The same turns and mirrors carry the whole set onto itself and the rows of a family onto each other. Which other rows belong to the same family as each row named below? List them in the order they appear above.
These 36 rows form 6 families of 6 rows each.
J_236: [ -7  -2  -5  21  21  32 -16  12 -24  21  30]
J_800: [-27 -12  -7 -21  -1  24  20   2 -12   1  42]
J_578: [ -1  18 -24  30  28   5 -30   4   1  18   2]
J_689: [  5   7   9 -22  -7 -29  22  -1 -14 -25 -15]
J_161: [ 12 -23  13 -11  -7  -6 -19  -6   1  25 -32]
J_724: [ -1  -6 -15 -19   1  17 -16 -15 -18 -24  47]
J_838: [ 24  16   5  18  12 -13 -36   6  20 -11  10]
J_14: [-23 -23  13  -2  25 -24  24  14  18 -11  -9]
J_410: [ -2   1  34 -30  -6   7   1   2   2 -25  26]
J_630: [  0 -30  -5 -31  -8  16 -13 -21 -25  18  -6]
J_650: [  0 -15  -3 -25 -10  -8  23  -5 -40 -23  13]
J_45: [-21  -8   2  -3  -3 -27  16   9  36   6 -10]
J_631: [-25   4  14 -28  31   7  27   6  -1 -22   8]
J_862: [-29 -15  -1 -16   8  31   8  -1 -30   8  31]
J_698: [ 31  16 -12  17  13   1 -13   8 -38 -12  16]
J_295: [ -1 -17  -2  26  41  17  -3  24 -15   0  30]
J_196: [ -2  -1 -24  -8  -1 -33 -20 -20  24 -23  -1]
J_245: [  5  -4  10 -37  -6   8 -12 -19  -7  13 -26]
J_518: [ 17 -24  13 -11  -3  25 -23  -3 -24  27  -3]
J_326: [ 22   5  -6 -10   6  20 -36 -14 -16  22 -13]
J_515: [  3  20 -16  23  49   0 -12  13   8  -7   5]
J_351: [-17 -11 -33  12  36 -28   2  -2  17 -10  -9]
J_83: [ 24   1 -32  25   8 -29 -12  -1 -21  -9  -3]
J_770: [-19  -2 -24  19  16 -27 -13  -4  21  14 -23]
J_263: [-30   4  10 -33  -5   1  28   2  15  -5   9]
J_760: [-10   3 -35  21  10 -23  -9   2  31  11  -2]
J_346: [-32 -10  11  -9   2 -24  15   2  20   8 -24]
J_57: [ 12 -21 -21  -6  -1  -2 -31 -20  -8  24 -23]
J_366: [-23 -19 -17 -12  33  19  15   1 -23 -14  34]
J_645: [ 18 -13   7   1   0   8   8  13 -48 -11  27]
J_643: [ -3  -4  -7  16  12  31  -4  18 -11  15  46]
J_344: [  6  21 -25  27  21  11 -20  11  10  14  22]
J_156: [ 17  -9  -1  13  -3 -44   5   8  -6 -11 -21]
J_180: [ 14 -28  -7  26   4   3 -31   8  -6  -4  41]
J_333: [-10 -38  15 -12 -15 -28   2  -1  17 -18  10]
J_575: [-37  -1  16 -36   3   8  23  -5  -5  -1   1]

Which other rows belong to the same family as J_643? J_800, J_45, J_263, J_760, J_344
Which other rows belong to the same family as J_838? J_724, J_410, J_196, J_180, J_333
Which other rows belong to the same family as J_689? J_650, J_698, J_83, J_645, J_156

The same turns and mirrors carry the whole set onto itself and the rows of a family onto each other. Which other rows belong to the same family as each row named below? List them in the order they appear above.
These 32 rows form 4 families of 8 rows each.
J_476: [  7  36   2  11   1   1 -22 -36   9  50 -21 -13   4  16  -3  -5]
J_500: [ -4  31 -19  27  -1  11  -7 -31  -6  45 -22   4   9  16  -7 -25]
J_114: [-24  46 -22  32  -8  -3   2 -15   2  31 -11 -19  11  18   0 -32]
J_184: [ -3 -22   8  -2  11  36  -7  -6  -8  -6  -6  42  22  -8  12  -2]
J_635: [  6  11  14  -9   1   8 -18 -35  27  36 -13 -18  19  30  -2  21]
J_563: [-30  11  26  -9   0  -2  -7  22  24 -26  18 -20  20  -3  29   9]
J_386: [ -1  36 -14  -2 -21 -32   0  -2  28  13  -3 -42   6  21   2  -5]
J_991: [-26  33  12  12  15  -9   4  35   5 -26  14 -25   9 -20   2  20]
J_676: [ -5  38 -15   6  -6 -19 -12  -8  36   4   0 -47 -11   6  -7  15]
J_300: [  9  18  32  -9  25   0 -21   8   6  -3  -1  -9   2 -22  -4  45]
J_87: [  5  -8  39 -24  10  14 -27  -5  18  -3   0   6  15  -5  20  26]
J_847: [ 13  -5  12  -4  13  13  -2  11 -30   4 -10  43  23 -20   0   3]
J_149: [-23  14 -15  28  18  16  18  26 -21 -21   3  17  15 -23  -9  -2]
J_978: [-16  26  26  -7   2 -24   1  38  -2 -18  13 -16  22 -16  16  11]
J_623: [ 25 -12  18   0  23  24   3  19  -3 -17 -18  25   8 -17  20   1]
J_794: [  1   9  22   2  14   1  10  40  13 -35  -1 -11   9 -15  31  -1]
J_489: [ 31  16  -5 -15 -11 -14 -18 -28  20  35 -20 -14   2  18  -7  10]
J_271: [ 21   4 -35   6 -11   5   3 -26  -3  31 -24  18   9  16 -15 -19]
J_505: [-23  30 -48  31  -8  -2  13   0  13  -6   0 -19  -2   5 -13 -18]
J_157: [ 23   0  35 -11  20   7  -5  24  14 -20 -11  -1   5 -16  27  15]
J_188: [-35  17 -29  27  -9  13  21  -8   8  12  -3  -9  30  31  -3 -26]
J_497: [  8   8 -44  23   2  20   0 -27   0  17 -19  17  -5   3 -24  -8]
J_370: [  3  -3   5  12  16  18  19  35  -3 -32  -8  15  12 -16  24 -15]
J_609: [ -1  -2 -17  12   2  30   1 -35   2  34 -20  17  25  29 -11  -8]
J_22: [-37  -3  -4  12   0  20  13  21  -1 -28  11  16  27  -4  20 -19]
J_485: [-13  51   0  16  -6 -14 -14 -20  17  37 -10 -36   6  18   4 -11]
J_757: [-20  11  -2  12   4  -1  19  36 -27 -18   6  19  28 -18   7 -16]
J_230: [ 17   9  40 -23  13  -9 -18  13  -6   4  -3   6  17 -18   9  29]
J_962: [-28  31   2   6  -9  -9   1  -8  33  14   3 -46  23  33   6   2]
J_167: [-11  23 -45  19 -21 -12  21   0   4   8  -8 -11  14  18  -6 -33]
J_322: [ 13  -1   7   8  29  27  -7   1 -20   1 -12  33   7 -25 -15  23]
J_302: [ 25  16 -11  -2   5   4 -25 -34  22  25 -19 -10 -13   4 -18  23]

Which other rows belong to the same family as J_167? J_386, J_847, J_978, J_489, J_271, J_757, J_230
Which other rows belong to the same family as J_184? J_635, J_563, J_87, J_188, J_609, J_22, J_962

